One turn moves every row onto another: examples first, then more rows asked
labig: [ -8  -1  10   0  -2   2  18 -13  -1  24   6  23   5  -8 -12   5   2 -12
  -1  -2 -21  -7 -10 -14   0]
bodul: [ -5  -1  12   9  -3  27  17   7  10  -9  -2  16 -25  -2 -18 -19 -13  11
   0  24 -13  -1   3   8  13]
kuzen: [ -6  15   7  11  -6  20  -2   0  13   6   9  -1 -16  -8   1   1  -7 -18
   4   6  20 -13  -7  35  13]
Zovu: [-18  23  -8  -5   0  -8  -2   2 -15 -19  -4   1 -30  -6 -10  -6  13 -26
 -12   1  -4   0   6   7  15]
lufu: [-12  -8  12 -16  -7 -22  23 -10   9   2  17  -8  -9   1  -6  18  -2 -14
 -14  -2  -8   2  14  17  -3]
luda: [-15 -10  -4  14   5   7  22   1 -14  11  13  -1  -8   9 -14  -4 -42  -7
 -15  12   0 -11   6   5   8]
ditu: [-12  -1  15   5  -9  23  26  10   8  13  -3  13 -16  -5 -16 -19 -11   2
   1  30 -13 -12   4   0   8]
kogul: [-15  -6  24   3  -1   1  22  -2 -10  -2   3  24  -4  -2   0   2  -6  -9
  -6 -11 -24 -12 -18  -1   3]
rivu: [ -8  -1   3  -6 -19  -6   6  -1 -17 -13  -6  11 -29  17 -11   2  20 -27
   3   6  -9   5   0   9  -6]
bitob: [ -5   0   4   5  27   4   2 -26  -3  -8  13   0 -20  -8 -18 -17  -8   0
   4  -6  -9   8  -5  -6  13]
tifor: [-11  -1   8 -14   7 -20  12 -17  10  -9  18 -17 -17  -6  -9   8  -8  -9
 -14  -4  -1   7  18  19   5]
memuf: [-10  -6  23   8  17   6  11 -14 -13 -20   8  12 -19  -2  -5 -12 -13  -2
  -4 -14 -15  -1 -15   4  13]
rerir: [ -1   7  -3  15  -3  -6   4  -2  -6   2  -4  -2  -9  16   6   2  10 -21
 -10  29  -3  10  26   0 -13]
Bula: [ -5  14   4  12 -13  19   0   3  16   2   8   9 -13  -5   0  11  -3 -15
   0   4  15 -12  -8  34  12]
fego: [-19  10   9 -11  -6  18   7  -2 -15  -7   9  -3   8  11 -12 -11  11  -7
  -7   9   3  -4  14  42  17]
bomo: [ -6  11   6  20   8  -2   3  -2 -16 -14  -3  -9 -16  10  14 -10  -2 -20
 -15  21   3   6  24  10   1]
pil: [-19  15   5 -13 -11  16   8   3 -10  -1   7   3  14   8 -11  -3  15  -7
 -12   9  -2  -6  13  37  15]
ruto: [-13   7   4 -11  -3  19   4  -9 -12  -6  10  -6   6  13 -18 -11  13  -4
  -1  13   4   4  15  40  13]
Gomem: [ -5 -20  -4  12   1  10  19  -6 -12   8  14   2 -12  18 -19   1 -38  -5
  -7  15  -2  -2   5   5   0]
lor: [ -7   7   4   9   3  24  15   7  13  -1   0  10 -24 -12 -23 -20 -12   9
   0  27 -10  -1   8   2  15]
feku: [ -8  11   8  20  -1  -4   7   7 -14 -16  -6   3 -11  11  18  -1   1 -20
 -21  17  -4   3  22   9  -1]
Bup: [-12  -1   7  -4  -1  -3  21  -8   1  21   5  17   2  -6 -11   5   5 -12
  -1  -2 -23 -10 -13 -16  -4]
golog: [-11  -5  15 -13   3 -17  14 -12   7 -18  17 -11 -18  -4  -4  13 -10  -7
 -18  -9  -5   6  14  25   6]
zedo: [ -6  -2 -21  14   2   9  12   3   1   1  10  14  -5   8 -19  14 -34   3
 -22  10 -10   1   7   0   7]
git: [ -8  -6  19   7 -11  25  23  10   5  -1  -4  18 -20   0 -16 -17 -13   7
   1  26 -15  -7   0   6   8]
Fubu: [ -6   4  -5  -2  16  -2   8 -22   6  18  12   1  -9 -10 -22  -8   3  -8
   5   1 -15   4  -4 -20   3]
Fazo: [-10  -4   7 -16  -1 -23  17 -17  12   4  19 -18 -12  -3 -10  13  -3 -14
 -11  -1  -4   5  18  14  -2]
rufu: [  0 -15 -14  12   0  11  14  -6  -2   1  11  11 -10  18 -22  10 -32   2
 -11  13  -7   6   6   2   0]
zogu: [ -4   9   2  17  -9  -5   6   6  -7  -5  -8   6  -7  14  14   7   9 -20
 -18  21  -8   3  21   3  -9]
kefer: [ -2   8   5  10  -7  19   1  -7  14  12  13  -4 -16  -3  -5  -1  -5 -20
  12  11  22 -10  -5  33   7]
pituv: [-15   3   5 -10 -13  -8  12  -5 -23   3  -2  -3 -26  12 -12 -10  16 -37
   5  11  -2  -3   3   5  -5]
Som: [ -2  -1   8   7  25   9   1 -31  -6  -1  13   6 -14 -10 -18 -17  -9  -2
   3  -3  -7   8  -4  -5  14]
mesu: [-21  17  -2  -8  -3 -11   5  -2 -20  -1   0 -10 -26  -3 -10 -15  11 -36
  -3   8   3  -6   6   4   8]
logi: [-12  -8  18 -14  -7 -20  21  -8   7 -12  13  -5 -12   1  -2  19  -6 -10
 -17  -9  -8   2  11  23  -1]
ros: [-10  13  -5  -4 -13  -4  -2   2 -12 -25  -7  13 -31   5 -10   3  17 -21
  -8  -1 -11   7   1   9   5]
ruzib: [  1  10   1  10 -18  20  -1   1  21   8   8  10 -12   0  -2  14   1 -13
   6   8  13  -8  -7  32   3]
ravu: [-11   7   5   5  -2  20  20   7  13  12   0   7 -17 -11 -22 -20 -11   3
   1  31 -11  -8   7  -4  12]
muf: [-15   2 -13  15   6   6  18   6  -4   7  11   8  -4   2 -14   6 -40  -3
 -23   9  -5 -11   8   3  12]
getu: [-10   9  -3 -14  -6  17   2  -9  -5  -2  10  -1  10  13 -21  -5  19  -3
  -1  15   1   4  17  33  10]
sigi: [ -2   1   1  -1  13   3   6 -28   3  22  12   8  -1 -13 -23  -7   1  -8
   5   3 -12   4  -2 -16   4]
zup: [-12  -5  24   6  -1   7  17  -9 -10   2   4  29   1  -6   0   2  -8  -7
  -8 -12 -20  -9 -17   0   7]
Suro: [-15  14  -3 -15 -11  16   6  -1  -3   2   8   2  14   9 -18   0  20  -5
  -7  13  -2   0  17  32  12]
Dirub: [ -2   8   0  18   6  -3   2  -8 -12  -2   0 -12 -14  12   7 -10   3 -20
  -7  28   4  10  28   3  -5]
kodo: [ -8  -5  23  10  16  11   9 -20 -15 -13   7  18 -11  -8  -4 -12 -13  -3
  -5 -13 -12   0 -11   5  16]
dig: [  4   5   4   9 -14  20   2  -6  18  14  12   2 -15   3  -7   8   1 -17
  13  13  17  -6  -5  31   0]

sigi -> Som
kuzen -> Bula
Where do these go?
Dirub -> bomo
lufu -> Fazo
Fubu -> bitob
lor -> bodul
Gomem -> luda
mesu -> Zovu
fego -> pil

